(in the rows, 128 means zero)
A single turn carries every row of the set below to another of its rows. Some are shown first; where does it send the rows asked next?
zirum: [133 143 131 158 106 136 133 135 125 114 150 179]
rusob: [118 126 124 145  75 134 116 136 125 113 159 110]
pepa: [108 151 130 150 117 130 112 108 104 161 173 125]
pori: [137 119 128 129 178 124 133 140 131 113 113 116]
mal: [139 124 135 145 179 122 125 135 133 114 111 117]
buso: [119 129 129 111 186 140 135 131 113 113 140 111]
numib: [122 152 134 146 109 128 140 137 127 115 157 178]
vez: [124 121 106 130 110 150 118 116  94 156 166 122]
guzir: [114 176 110 131 112 148 138 127 135 110 135 157]
purus: [134 117 127 154  95 132 138 128 132 100 132  92]
Roro: [133 133 144 158 187 141 114 118 117 114 131 114]
bov: [124 135 132 130 189 120 120 131 118 144 135 135]
gipa: [106 151 122 148  85 139 103 121 118 134 166 116]
bivu: [104 141 116 121 115 135 124 116 100 160 176 122]
beti: [125 162 101 130 108 159 138 129 130 108 130 156]
mon: [110 132 125 134  77 129 122 138 126 113 164 110]
did: [126 130 119 160 111 145 105 107  99 159 163 124]
geme: [133 108 131 120 182 142 133 135 107 112 141 117]
sesos: [110 138 110 133  81 146 108 126 114 132 164 113]
nedo: [142 111 141 153 182 143 118 126 110 113 135 120]
Kezo: [129 124 124 120 186 128 123 133 114 141 133 133]
Veg: [136 132 121 144 104 142 139 140 122 111 149 177]
fesu: [131 163 106 149 108 159 129 124 132 109 125 158]
kobud: [127 131 134 124 181 115 136 139 135 114 118 117]
gonad: [102 149 117 134  84 139 109 125 118 134 168 114]
dule: [115 135 133 156  77 129 112 132 128 115 161 111]
pelir: [124 142 125 131 107 134 145 143 124 112 156 177]
Losu: [121 177 116 150 111 149 130 122 136 111 131 157]
rokun: [124 135 155 153 189 126 120 123 116 117 144 121]
Bana: [115 140 115 149  81 145 101 123 115 133 161 114]
mazu: [107 142 134 144  79 123 118 134 130 115 166 111]
Ror: [130 135 141 141 182 114 128 135 136 115 117 118]
gebev: [119 125 125 126  97 125 151 135 133 100 142  90]
Tila: [139 114 126 135 182 152 123 127 110 110 128 112]
Kisug: [132 130 133 143 188 125 113 127 116 143 130 135]
sed: [115 132 145 120 188 126 135 132 115 115 150 119]
Vob: [138 119 124 134 185 132 116 131 113 141 127 134]
Lonit: [123 139 143 169 100 118 133 122 140 103 139  94]
todal: [114 147 147 135 190 129 126 122 120 116 142 114]
Zapa: [107 146 142 140 103 111 146 128 140 104 148  93]

vez goes to gebev
Roro goes to nedo
pori goes to Kezo
And these:
rusob goes to sesos
fesu goes to Veg

A single turn carries every row of the set below to another of its rows. Some are shown first; where does it send the rows asked next?
Kor: [139 108 141 112 115 127 126 129 134  97 151 125 142 162 111 138 121 108
 107 160 127 165  91 116 129 149 113 108 129  90 148 116 110]
ziri: [149 139 119 118  98 130 127 126 137 134 112 132 154 129 118 115 131 172
 158 154 137 155 152 129 149 157 108 159 136 130  85 143 153]
fuvag: [128 119  90 118 129 146 127 112 113 156 131  93 151 139 132 143 135 156
 111 124 156 109 103 127 105 102 158 162 123 134 107 120 129]
Togi: [161 131 103 137 133 126 134 142 149  85 114 150 148 105 136 150 159 107
 128 153 146 142 164 163 128 133 121 119 125 130 119 115  87]
vupa: [134 126 101 126 114 128 149 121 152 108  90 145 144 111 146 129 130 151
 154 137 122 155 165 184 127 123 126 140 147 139  89 126 116]
gofo: [ 93 147 117 157 129 156 132 147 137  80 115 135 125 148 147 124 119 115
 115 120 130 126 104 125 132 101 115 123 155  99 115 124  81]
gudun: [147 109 134 111 123 130 121 127 135  95 157 136 134 156 112 141 119 119
 103 161 137 171  94 110 122 150 117  97 139  93 144 116 118]
kifi: [137  77 149 120 119 130 106 142 133 117 137 132 102 144 113 147 108 131
 128 150 177 100 125 113 111 132 112 151  89 135 108 133 136]
des: [178 130 107 128 138 138 139 142 145  85 115 143 149 100 113 147 146 117
 139 158 137 147 157 155 125 123 136 121 130 135 113 103  85]
nubak: [141 129 139 137 131 154 114 115 136 113 108 113 133 135 139 118 172 168
 144 140 126 105 162 116 148 149  87 166 135 134 101 144 152]
gosu: [146 107 142 116 129 135 117 121 135  99 156 141 136 155 109 136 127 115
  95 153 143 171  93 108 127 149 108 104 135  97 143 114 125]
Rugo: [169 135  99 123 129 138 129 133 153  78 109 145 139 105 135 137 148 106
 139 169 132 139 158 163 141 140 130 124 125 124 124 113  86]
Leg: [135 107  93 140 109 134 106 124 118 128 115 122 137 153 153 127  65 142
 134 147 157 155 149 125 137 115 169 119 130 115 139 120 121]
Munav: [133  75 148 121 113 139 104 150 133 123 141 143 102 137 116 144 113 128
 126 156 177 109 134 117 121 143 109 152  95 124  98 120 142]
Punos: [141  98  89 135 107 145 102 123 111 119 113 141 131 136 147 122  68 129
 124 160 168 151 151 125 138 124 167 120 128 120 122 110 125]
Guruk: [130 109  80 144 111 148 115 124 103 124 124 130 127 155 154 122  72 144
 133 164 167 146 144 129 136 114 166 126 136 133 134 129 111]
bipu: [137  82 140 126 111 137 103 140 133 125 139 132  98 145 115 152 107 126
 133 141 178  96 130 117 110 140 117 153  98 139 101 130 138]
tep: [161  97 116 135 150 123 117 105 129  92 108 124 119 149 126  98 157 147
 134 169 147 100 160 112 147 156  97 132 158 139 149 135 131]
metul: [163  93 130 130 146 133 114 103 133  84 109 139 121 144 136 106 167 144
 124 176 129 113 164 111 145 151  95 142 142 139 146 134 138]
tez: [110  84 170 130 140 135 164 103 107 132 126 137  97 143 122 114 141 144
 140 129 133 126 113 137 108 116 110 115 158 111 124 112 129]
livam: [116 127  93 119 122 156 119 101 128 151 124  96 157 134 140 152 128 155
 113 125 142 113 102 122 108  95 152 159 124 128  94 123 124]
bibo: [ 95 144 106 157 126 168 130 142 127  79 111 126 126 138 148 128 121 119
 116 116 120 114 110 120 133 110 132 130 156  96 109 114  82]
kisav: [164 127 100 136 163 130 136 102 143  94 111 125 141 112 120 113 189 127
 113 157 130 117 133 138 133 134 127 121 143 116 156 126 102]
nuli: [135  89 149 130 118 129 124 146 124 128 147 133  97 138 111 148 122 125
 126 136 181  98 126 130 105 139 119 159  95 137 112 125 135]
nesor: [ 97 154 110 155 123 152 135 153 135  84 114 125 128 148 148 129 114 121
 120 112 127 124 105 124 124 107 126 121 155  94 113 126  86]
puzes: [115 123 106 117 131 150 123 103 121 150 116  98 159 134 141 146 129 162
 110 120 142 111 105 115 106  90 148 158 117 128  98 124 133]
Fotoz: [123 119 104 127 135 146 114 119 128 154 128  92 158 137 139 143 128 162
 115 111 137 112 110 118 110  93 152 161 107 123 106 122 132]
vapig: [146  97 131 116 112 143 111 124 132  89 152 134 136 150 112 136 124 115
  95 168 140 170 101 104 133 157 119 110 141  90 139 114 120]
mabo: [128 141 130 139 124 143 126 112 125 113 109 122 134 148 125 129 166 173
 136 157 124 110 152  96 154 152  90 171 137 133 114 149 147]
tafo: [157  97 119 142 137 125 120 111 122  79  94 126 120 153 117 120 170 146
 121 173 146 107 162  97 147 140 103 143 152 136 152 135 128]
gup: [146 140  94 114 118 135 140 124 149 115  93 134 148 111 153 135 138 146
 162 136 122 142 168 170 138 129 129 137 153 130  87 109 111]
kir: [132 109  92 141 102 143 107 117 117 122 114 139 134 147 153 122  68 129
 127 170 166 160 143 130 136 109 161 115 136 120 128 128 115]
setu: [158 132 110 110 102 135 112 119 157 125 111 125 147 122 135 127 134 169
 148 144 137 150 164 144 145 161 117 166 127 132  95 136 156]
Dalaz: [ 94 147 115 153 120 148 134 150 133  85 113 118 126 156 148 134 105 117
 131 115 120 124 113 126 137 111 127 122 148  95 126 119  77]
putu: [113 120 100 115 135 159 123 108 126 152 117 106 153 121 136 139 136 159
 111 117 137 109 103 124 115  97 149 162 120 117  88 108 133]
pirok: [ 95 148 109 160 118 163 131 151 127  78 127 120 130 155 144 123 114 132
 124 124 138 135 105 124 139 108 117 128 148 107 119 128  72]
Difef: [134 113  97 142 102 140 108 124 112 124 112 136 134 145 154 124  64 135
 128 158 167 155 150 124 130 117 164 117 127 120 130 130 127]
gigip: [112  76 162 123 145 132 155 107 113 136 122 130 108 154 125 108 141 138
 141 142 108 113 101 133 107 109 115 115 149 105 125 121 131]
Naseb: [136  74 153 132 125 127 108 153 128 128 142 134 107 150 123 138 112 129
 133 145 163  98 133 119 108 126 114 151  86 134 110 130 138]
pida: [168 114 105 138 155 138 139 106 138  76  95 124 132 114 104 121 178 131
 117 162 127 120 138 134 128 114 139 129 147 124 153 121  97]
vaze: [100  80 155 127 143 151 152 103 118 130 116 134  99 142 129 112 149 148
 135 140 112 111 106 125 116 115 115 121 169  96 111 117 133]
Mun: [111  85 159 124 152 142 154 103 115 128 120 128  94 145 122 116 141 145
 145 138 119 107 101 128 109 108 116 108 158 103 118 124 127]
bub: [115  84 158 128 150 146 150  95 115 139 118 133  93 145 121 113 141 145
 142 126 123 109 105 128 108 116 118 113 160 109 118 121 140]
gebot: [133 108 141 118 116 134 132 117 133  92 158 134 139 155 111 128 124 133
 100 150 140 186  91 116 129 144 106 112 138  98 147 114 110]
bini: [152 131 121 116 100 143 118 109 144 121 115 109 162 127 124 127 130 170
 149 154 135 161 153 151 145 156 107 156 127 140  87 144 150]
Lika: [131 137 131 134 135 151 119 111 137 101 121 110 132 146 133 127 152 171
 144 150 123  98 154 116 149 159  81 169 137 150 105 144 140]
git: [165 115 108 124 154 137 131 107 142  75  98 122 145 121 126 105 190 121
 119 162 119 117 132 138 137 126 114 126 151 118 140 122  98]
Kizod: [144 140 103 118 120 129 153 140 151 115 103 153 145 109 130 128 123 155
 163 137 118 149 157 162 126 127 127 147 148 140  79 114 113]

bini goes to vupa
Fotoz goes to Leg
And these:
metul goes to nubak
des goes to pida
livam goes to kir
bibo goes to vapig
Difef goes to nesor
pirok goes to gebot

A single turn carries every row of the set below to another of its rows. Some are shown first; where does it send the rows asked next?
Favi: [151 127 139 100 137 130 154 158 127 105 166 155 147  92]
rokas: [137 126 116 148  98 112 139 121 114 103 114 159 145 125]
vid: [135 115 152 104 119 163 139 158 150 120 143 154 154 104]
dob: [181 127 133 122 125 119 160 103 161 112 149 165 130 127]
lag: [178 143 104 154  81 127 146 151 121 132 112 134 109 117]
moso: [141 145 144  97 116 168 128 144 157  91 138 153 144 103]
malis: [148 129 163 113 106 113 129 114  96 134 117 132 127 103]
zavut: [154 145 116 135 129 139 151 113 132 138 147 103 108 138]
lum: [178 150 152 112 124 131 141 126 181 147 150 166 139 131]
Midab: [132 152 123 133  90 114 104 141 125 123 144 132 177 120]
tiku: [158 157 132 161  90 113  92 139 161 113 160 144 124 123]
Dep: [164 134 144 122 134 118  69 143 129 127 139 131 141 109]
dubog: [170 141 105  90 114 111 118 147 111 110 122 136 115  84]
Dok: [154 153 116 133 131 146 129 124 146 146 155  97 119 140]
duv: [154 145 126 147 127 115 125 155 141 133 107 189 129 134]
Vupo: [177 169 112 139  78 121 134 166 120 151 135 118 126 111]
nar: [152 139 126  89  93 145 101 153 139 138 101 135 124  96]
vude: [160 143 147 130 110 100 152 178 159 149 134 138 100 138]
nota: [187 158 104 152  97 128 123 173 138 146 122 138 112 120]
fepop: [163 155 133 165  98 113  98 142 165 114 150 158 112 127]
dorav: [173 146 107  88 118 110 119 152 113 116 122 140 112  85]
dal: [155 148 135 125 103  96 124 178 155 135 167 106 130 130]
Fis: [174 145  96 153  76 132 117 155 129 126 130 113 131 116]
gavam: [153 174 155 146  78  99 143 131 134 135 150 151 108 115]
Mobe: [158 108 123 148 109 106 143 157 158 108 129 132 101 141]
medo: [176 157 142 103 116 112 143 117 156 130 180 139 157 118]
Tudok: [147 155 149  94 125 165 129 155 161 103 139 162 138 104]
miv: [168 117 139 133 141 123  80 136 132 118 121 148 125 115]
valov: [138 121 155 103 124 161 139 163 153 126 143 159 150 104]
Sile: [149 160 150 152  72 102 146 119 132 122 144 149 107 116]
gen: [150 181 137 123 116  97 126 165 123 154 140 162 152 119]
bebid: [158 145 171 110 120 109 129 131 103 152 116 147 117 105]
Pifoz: [154 135 124  93  95 146 103 152 140 136  95 140 119  98]
batun: [153 152 141  93 129 143 156 141 136  85 143 164 128  96]
vebi: [150 161 143  87 125 141 149 145 134  90 155 152 138  92]
Kogov: [139 120 135 134  78 106 145 146 143 116 145  99 127 132]
kot: [161 127 141 117  97 137 138  99 169 118 155 137 158 128]
rit: [152 121 138 103 140 132 157 156 128 101 160 160 142  93]
sot: [160 162 122 129 138 135 149 128 136 155 152 109 106 138]
lezep: [159 146 115 140 140 148 136 125 150 145 141 115 103 145]

vude goes to dal
nar goes to dubog
moso goes to batun
And these:
duv goes to gen
zavut goes to lezep
rit goes to valov
kot goes to dob
tiku goes to Sile
Dep goes to malis
nota goes to Vupo

